In the data rows, 128 means zero.
Here are some points:
[ 94 105 171  73  34 141  97 150 108 106  98 111 153 193  57 110]
[  0 206 136  97  64 150 174 100 113 120 171 165  74  90  51  94]
[194  46  96 140 118 139  66 109 105 151  87  70 190 216 174 133]
[ 10 150 177  62  38 129 128 137  85  91 134 112 106 159  19 123]
[ 68 146 180  59   0 145  86 168 101 103  86  64 192 205  30 102]
[203 155  71 203 206 141 165 113 163 143 139 173 151  60 239 136]
[150  48 116 108  76 134  25 124  84 121  84  82 179 238 124 132]
[206  87 107 133 196 117 140 116 141 150 135 130 150 141 155 145]
[ 97 175 130 139 122 121 135 147 143  97 132 131 115  68 138 133]
[169  66 146 112  80 135  46 132  85 133  80  84 147 235 119 122]
[114 156 119 136 112 142 158 119 130 120 127 120 130 109 145 116]
[216  85  94 175 216 112 114 130 141 156 128 159 125  97 236 129]
[ 65 136 186  66  30 138 121 146  99 111 117 111 154 184  29 111]
[ 24 168 155  89 113 123 155 113 113 101 143 137  72 117  67 155]
[240 124  90 211 255 121 158 119 163 152 139 202 106  61 255 147]
[ 75 159 143 122 147 138 157 118 128 116 182 173  82  70 111 113]
[160 123 123 134 199 134 163 127 138 137 159 196  94  99 153 126]
[239 128  69 185 178 129 101 140 169 135  91 104 144 118 209 160]
[118 151 137  92  28 163  91 149  82 125 103  51 142 161  83 102]
[ 65  97 202  41  29 132  63 148  49 109 106  83 139 227  42 108]
[139 129 109 150 199 121 181 101 146 147 173 209  94  83 143 133]
[ 45 230 158 108  94 148 220 131 162 109 201 194  79  27  60  81]
[ 47 149 176  89   0 148  77 159  86  95 108  24 170 152  25  83]
[135 179 130 155 191 125 201 147 187 125 170 234 115  39 159 111]
[187 157  70 190 211 101 168 136 215 121 140 164 113  36 181 156]
[ 18 185 190  92 114 125 175 155 110 100 158 147  91  87  72 116]
[ 52 164 160  73   9 151 131 137 110 101 127  79 143 158  25 111]
[213  54 103 138 141 122  45 144 116 123  53  53 187 223 185 185]
[ 64 123 162  72   3 167 101 139  73 114  99  78 165 216  47 113]
[191 101  87 143 179 133 119 116 157 141 110 134 143 162 163 188]
[130 152 107 162 190 117 151 126 155 120 119 165 115  96 181 158]
[116 171 145 121 138 130 183 143 168 128 157 182 111  71 115 104]
[199  51 123 153 144 122  59 103  88 166  89  67 155 191 186 132]
[ 74 185 153 133 178 118 196 125 136 133 187 192  58  39 121 119]
[ 58 165 174  98 114 146 191  94 124 140 182 164  70  79  54  87]
[155 129 117 149 115 144 132 113 130 138 115  86 131 125 161 115]
[155  91 137 107 128 137  99 141 107 122 105 136 169 176 135 118]
[217 105  61 185 215 124 123 107 175 134 143 187 129 101 214 147]
Here are 12 more points, each followed by its number:
[143 190  91 193 214 121 157 140 181 113 164 185  80   0 193 142] 0
[226  86  83 158 178 131 112 118 140 157 101  98 173 164 195 166] 1
[206 119 104 183 221 119 148 144 173 133 143 206 136  79 210 130] 2
[141  77 148  91  70 132  64 143 104 113  72  66 171 238  87 140] 3
[138 105 123 116  72 145  97 109  87 156 109  44 149 180 118 131] 4
[ 42  96 190  60  39 114  64 135  95 100  83  76 141 223  41 129] 5
[ 57 132 173  69  35 127  96 144  97 119 111  72 134 181  40 102] 6
[103  74 143  97  63 137  55 110  70 122  86  68 147 237 100 139] 7
[102  97 146  92  82 126  78 133  84 114 106  68 125 189  83 145] 8
[ 62 190 148  92  30 150 148 121 109 124 135  90 131 124  70 100] 9
[  6 214 163  95  99 119 195 124 134 100 169 169  71  73  51 119] 10
[225 113  35 212 214 125 161  74 186 169 134 129 117  78 225 142] 11
Which two of these numbered points are nearest to each point below, ignoring the 2 directions in which the first points spread most? Their numbers follow each, nearest first.
[166  39 134 101 119  96  24 142 104 123  56  68 168 255 132 165] > 5 3
[133 157  82 173 195 125 150 120 173 119 130 193  93  75 184 154] > 10 7
[ 37 149 167  84  25 143 111 121  64 117 122  45 114 153  44 111] > 4 8
[ 38 192 153 100  30 147 187 103 138 130 188 113 106  79  14  68] > 11 9
[ 42 230 133 130  66 146 174 133 143 126 141 134 108  65  83  88] > 9 0
[ 49 190 183  59  38 147 178 142 108 116 151 101 114 117  21 103] > 1 6
[ 63 174 140 107  44 134 149 101 123 134 136  81 106 114  65 108] > 11 4
[177  90  94 157 188 113  97 128 125 126  90 133 155 175 197 177] > 10 5
[ 57 238 109 142  89 138 197 121 164 118 166 152  90  33 104 115] > 9 11
[116 202 125 137 192 133 239 127 171 137 211 217  86   0 123 119] > 1 6
[ 77 160 162  86   4 154 116 159 106 105 120  75 168 144  69  93] > 9 1
[152 138 139 148 170 125 146 149 138 128 133 182 139 106 168 115] > 2 3
[106 160 126 138 177 123 158 117 146 115 147 149  97 104 138 145] > 10 8
[ 72 191 161 119 160 129 188 153 148 106 160 198  99  46 110 101] > 2 3
[ 96 160 115 127  86 135 140 105 128 140 128  76 107 115 103 107] > 11 4
[245  36 131 119 104 123  19 156  91 133  55  45 221 233 167 129] > 2 6
[217 131  70 198 222 110 120 142 174 121 114 143 134  86 221 165] > 0 10
[185  10 126 123 134 103  14 138  93 136  48  62 173 255 148 165] > 5 8
[ 84 171 125 117  96 138 204 111 150 142 178 142 109  62  78  87] > 11 4
[ 32 152 184  65  42 126 162 148 128  97 133 126 122 145  22 110] > 3 6
[116 161 130 138 136 124 158 114 123 133 146  98 103  67 137 122] > 4 9
[179 123 104 149 196 124 145 149 151 124 152 215 120  93 150 136] > 2 3
[ 26 220 162 112 123 130 205 136 150  94 173 188  84  47 102 131] > 10 3
[229  84  75 187 212 126 103 122 148 143  84 122 153 139 232 169] > 10 6
[ 38  98 131 108  70 129  77  76  61 118  98  92 116 215  96 142] > 7 10
[209  77  90 136 185 114  67 131 113 139  98  82 129 182 173 175] > 8 10
[219 124  96 165 222 128 167 122 147 161 165 171 123  79 190 157] > 1 6
[205 143  66 199 249 127 179 111 162 171 160 173  99  32 228 131] > 4 6
[190 155  62 203 171 128 117 143 146 111  96  85 147  89 231 168] > 0 9
[  0 137 191  70   5 119 120 117  87 108 119  67 140 188  21 110] > 10 6
[ 12 229 141 109  26 138 172 126 138  91 144 115 101  88  47  91] > 9 11
[ 69 118 157  82  46 132  79 126  74 111 111  69 119 196  49 130] > 8 7
[248  92  73 173 202 124 129 118 152 157 109 140 158 147 205 179] > 1 3
[ 76 202 156 122  89 137 193 125 156 129 165 149  97  52  96  72] > 9 6
[ 33 150 164 115  53 116 131 123  89 123 127  67 115 114  85  92] > 4 6
[ 75 118 171  83 104 100 106 152 123 120 126 143 101 148  59 121] > 5 3
[ 86 178 134 130  45 132 124 159 135  94 131  82 142  77  90 100] > 0 9
[215  94  85 204 222 119 116  96 134 153 112 118 134  89 244 147] > 4 6
[205  35 106 142 159 119  53 106  97 134  83  53 162 215 172 160] > 8 7
[152 162  94 142 215 124 198 132 170 143 174 182  91  40 149 159] > 1 3
[206  21  80 152 149 132  15  90  64 161  71  72 156 242 202 152] > 7 8
[ 72 189 179 106 110 149 188 142 106 131 176 177 100  61  91  63] > 2 6
[ 17 213 188  94 138 116 230 143 143 105 215 235  50   7  56  81] > 2 6
[178  47 107 132 122 129  32 104  88 139  68  74 170 243 186 161] > 7 10
[ 56 131 188  57  25 137 124 140  89 122 116  72 157 201  23 105] > 1 3
[220  71 101 154 143 106  83 155 131 135  83  63 168 155 184 135] > 6 0
[ 59 206 116 144  76 126 151 136 136  88 118  87 116  65 115 125] > 0 9
[107  58 186  60  69 129  38 148  50 109  77  82 167 250  81 127] > 5 7
[ 64 123 126 105  66 140  99  88  78 125 124 108 125 174  78 111] > 7 10
[ 36 229 180 104  58 155 192 138 139 111 156 141 112  70  64  94] > 9 1
[250  68  71 144 146 148  61 123 111 155  75  85 191 196 198 155] > 1 9
[175 167 126 138 166 133 198 144 165 133 157 177 135  79 137 130] > 1 2
[ 66 184 146 127 152 126 215 127 168 109 200 252  71  33  88  94] > 2 3
[ 50 182 151 157 138  99 162 129 158 119 145 132  75  42 132 117] > 0 6
[130 202  86 173 165 125 214 118 192 130 163 172  96  36 151 126] > 9 1
[206  84  90 176 235  85 125 138 178 141 108 157 118 120 210 158] > 5 3
[ 14 122 182  58   0 142 136  90  62 131 130  78 145 184   6  68] > 4 11
[ 32 131 124 132 112 117 115  83  91 120 121 134  97 134 125 137] > 7 10
[212  64 109 151 121 144  26 128  95 155  76  36 170 190 185 133] > 4 6
[195  93  93 173 190 105  61 126 123 124  96 107 135 130 221 169] > 0 8
[ 98 158 123 120 140 131 158 116 131 124 145 158  95 120 103 149] > 10 7
[206  98 107 142 213 124 143 148 159 138 133 167 134 123 176 172] > 3 2
[ 14 150 218  54  44 129 128 150  89 110 157 142 105 146  17  87] > 2 6
[167 167  97 200 232 134 227  94 197 163 188 217  95   9 191 115] > 1 4
[255  91  76 182 255 108 141 135 177 142 124 161 131 114 235 183] > 3 10
[129 197  83 187 208 115 180 108 195 125 166 208  63   7 178 135] > 0 10
[ 77 160 152 115  23 140 131 153 124 103 119  81 156 117  58  83] > 9 0
[210  39 107 133 139 117  87 140 159 146  87  87 193 208 150 144] > 3 6
